(in the rows, 128 means zero)
The rows of D fall into several groups, which share some directions, and each row is roughly a mix of its group's hidden directions, except one row that fits no group.
D (145 x 10):
[[171 133  98 157 176 165 130 166  99 146]
 [161  95  82 127 153 152 145  72 102 113]
 [140 108 136 172 131  80 167 155  77 137]
 [111 108 114 161 148 166 128  86 161 185]
 [144 146 184 112 127 117  69 158  91 133]
 [127 105  79 138 129 144 183  77 157 137]
 [113 131 193 129 131 101  78 166 108 144]
 [116 144  76  94 102 155 134 103 186 122]
 [137  89 159 105 111 150  81 112 127 187]
 [117 127  72  88 110 156 161  92 164 114]
 [165 119 149 184 131 118 140 129  61 129]
 [161  85  85 113 149 148 146  72 104 124]
 [146  98 175 156 118 113 127 110  59 144]
 [113  92  99 187 121 109 104 164 169 129]
 [153  94 167 102 145 134  65 111  99 148]
 [141  91  68 121 130 164 154  76 135 121]
 [162 108 128 180 148 125 157 120  67 104]
 [156  79 124 112 140 155 119  65 108 161]
 [ 86 178 113 109  88 135 161 102 167 128]
 [117 138  70  94 116 145 148  85 176 120]
 [ 95 132  84  84 145 149 133 124 190 111]
 [112 139  91  97 101 149 107 139 201 140]
 [132 119 190 166 126 136  87 122  94 167]
 [139 152 143 116 109  88 131 184  94  77]
 [163 121 161 179 121 111 131 132  61 138]
 [147 162 159  97 141 132 165  77  81 123]
 [168 172 147 178 136 127 133 158  96 167]
 [139 107  89  96 107 168 123  70 157 150]
 [114 175 158 130 119 103 117 200 151 132]
 [122 141 177 131 117 162  88  87 121 179]
 [162  77 146  98 136 132  84  93  87 130]
 [132 166  88 107 117 137 192  98 150 104]
 [128 154  80 120 119 134 191  88 154 107]
 [122 158 183 135 142 134  73 170 109 150]
 [138 101 170 108 158 153  84 114  76 151]
 [139 141 180 104 125 115  62 158  98 130]
 [110 163 126 140 140  80 179 165 124  85]
 [141 126 171 148 162 109 154 110  58 126]
 [138  63 108 182 143 126 107  94 111 139]
 [128  97 138 135 141 167 103  67 129 180]
 [129 109  73  86 111 158 115  90 170 136]
 [128 147 171 106 127 109  65 179 114 119]
 [109 141  81  91 106 147 165 101 179 114]
 [154  70 125 178 152 132 103 105  91 143]
 [100 173 146 143 133  88 154 185 129  97]
 [159 109 175 116 135 105  68 158 100 147]
 [139 120  65 109 140 149 162  73 133 104]
 [144  90  82 140 118 132 183  75 135 133]
 [136  97 170 113 149 151  69 135  90 159]
 [144 112  70 128 156 120 172  98 107  84]
 [144  91 136 144 125 158 140  57 114 169]
 [173  73 132 105 117 121 125  79  87 126]
 [143  66 101 149 139 148 122  67 111 137]
 [104 156  92 151  97 128 191 116 166 121]
 [164  59 131 119 147 136  97 109  93 154]
 [100 167 150 146 131  85 142 190 129 100]
 [149  89 112 107 123 172 100  71 132 163]
 [ 80 113 122  66 147 116 131 105 156  87]
 [154 115 151 174 152 121 154 120  59 113]
 [152 143 182 151 124 138 127 125  93 193]
 [123 146 189 148 131  93  94 178 108 137]
 [127  87 132  83 134 169 104  72 107 145]
 [117 121  69 147 128 125 193 117 165 118]
 [143 141 183 120 134 110  75 175  95 129]
 [114 139 202 160 128 109 105 153 100 156]
 [139  95 125 158 163 122 161 110  72  85]
 [104 149 112  87 109 143 104 140 198 155]
 [132 117  90  91 106 168  94 110 183 144]
 [106 152 171 150 144  75 145 177 107 113]
 [155 164  90 176 162 147 158 161 131 106]
 [149 130 186 119 133 130  80 141  69 132]
 [ 94 183 100 115 102 138 161 110 175 113]
 [145 102 166 102 153 158  95  99  74 149]
 [127 173  77 133 153 148 142 161 179 111]
 [105 177 173 137 127 132  81 176 119 139]
 [132 131  61 101 115 158 169  99 159 116]
 [143  58 112 165 141 140 102  90 106 140]
 [123 106 173 163 135 101  74 173 113 144]
 [164  93  81 130 160 147 146  83  99 104]
 [129 171  91 108 115 131 193 108 153 101]
 [146 102  80 103 108 174 105  85 158 140]
 [136 123 176 164 151  93 132 169  77 120]
 [135  86 176 134 121 110 126  95  64 141]
 [112 182 114 122 100 100 169 156 170 104]
 [164 112 161 172 120 108 135 118  60 133]
 [ 97 125 115 149 153 172 115  92 167 180]
 [ 80 179 122 161 140 145 133 162 172 144]
 [115 122  74 100 111 158 115 127 195 138]
 [ 84 174 109 132 108 170 164  89 139 111]
 [ 95 173 117 114  92 127 117 166 187 119]
 [110 114  69 143 125 129 181 110 178 123]
 [148  61 108 182 140 134 109  99 116 141]
 [117 111  67 135 128 134 183  96 167 122]
 [131 188 175  88 130 121 163 109 103 117]
 [ 96 125 169  76  96 116  92 120 151 164]
 [105 176 123 128  99  92 149 174 171 106]
 [146 139 185 118 136 117  71 164  94 142]
 [ 86 154 102 170 150 158 154 132 173 157]
 [136 132 187 112 124 130  58 136  97 141]
 [159 113 162 169 132 108 139 116  56 130]
 [155 163  83 175 155 144 154 162 136 102]
 [ 99 139 165 124  96  82 152  71 138 106]
 [119 131 168 164 127  94  86 189 131 143]
 [127 113 113  93  94 165  94  97 172 166]
 [123 155 120 156 162  96 174 150  99  77]
 [ 91 181 104 107  98 146 154 101 173 124]
 [ 92 121  88  82 151 137 137 115 177  89]
 [153 183 163 160 116 128 119 167 124 175]
 [130 141  67 103 116 153 178 101 160 109]
 [141  62 104 184 133 127 110  95 120 140]
 [135 152 114 126 117  85 167 185 125  80]
 [ 93 113 133  77  89 129  89 120 174 152]
 [ 96 188 170 138 119 136  91 169 121 133]
 [169  75 130  98 110 126 125  67 107 131]
 [164  75  93 112 144 155 126  76 105 134]
 [ 88 164 156 114 111  86 140 186 151 124]
 [134  94 185 131 110 111 117 100  73 155]
 [130  87  71 117 125 163 145  73 145 124]
 [139  96  76 121 122 126 188  86 143 108]
 [ 95 140  87  89 137 142 125 137 195 106]
 [168  60  94 106 113 138  93 122 140 141]
 [126 137 182 113 128 141  56 133  96 142]
 [124 152 149 134 153 105 102 207 109 109]
 [152 120 175 161 128 100 131 122  57 136]
 [155  93 162 155 165 108 133 131  63 131]
 [106 161 120  97 102 138  99 153 193 156]
 [136  85 177 130 104 118 118  90  76 152]
 [134  71  82 182 120 126 132  96 148 122]
 [148 100 172 159 130 119 136 108  57 139]
 [ 84 177 159 119  89 102 141 155 162 141]
 [157  91 158  99 153 133  71 117  85 132]
 [105 164 198 157 141 107 137 150  97 139]
 [ 81 183 113 133 107 168 157  98 147 115]
 [103 164 152 145 132  82 150 188 125  99]
 [ 92 130 109  74 106 125 101 130 191 125]
 [150  82 134 123 156 165 106  81  84 147]
 [126 103 138 126 132 169 101  60 133 173]
 [163 147 130 190 156 127 154 152  80 121]
 [134 105 106  78 136 175 141  67 116 128]
 [142  68 115 143 139 146 118  62 103 138]
 [ 94 118 111  73  99 130 100 120 187 133]
 [138  98 130 102  95 166  86  96 148 177]
 [150  70 117 172 147 146  83 147 118 155]
 [130 168 115 178 128  88 164 171 144 104]
 [ 92 187 156 147 141 100 164 160 119 104]]

One row of each group comes first, with its name. Which group is each row after those in?
[115 117  84 115 176 125 161 113 134  66] : (104)
[103 177 152 155 132  95 141 185 128  99] : (63)
[125 154 162 137 152 112  92 201 105 120] : (87)
[110 188 127  70 106 130 156 146 159 120] : (15)

[ 93 182 107 131 126 115 144 185 158 101] : (87)
[132 133 197 169 130 132 109 115  88 163] : (63)
[115 166 109 139 120  96 162 190 154  98] : (87)
[118 170 147 102 102  97 176  78 124 106] : (15)
[152  73 167 119 134 133  88 127  97 173] : (63)
[169  72 136 148 157 115  93 156  90 123] : (63)
[ 81  98 127  61 124 114 113 100 155 111] : (104)
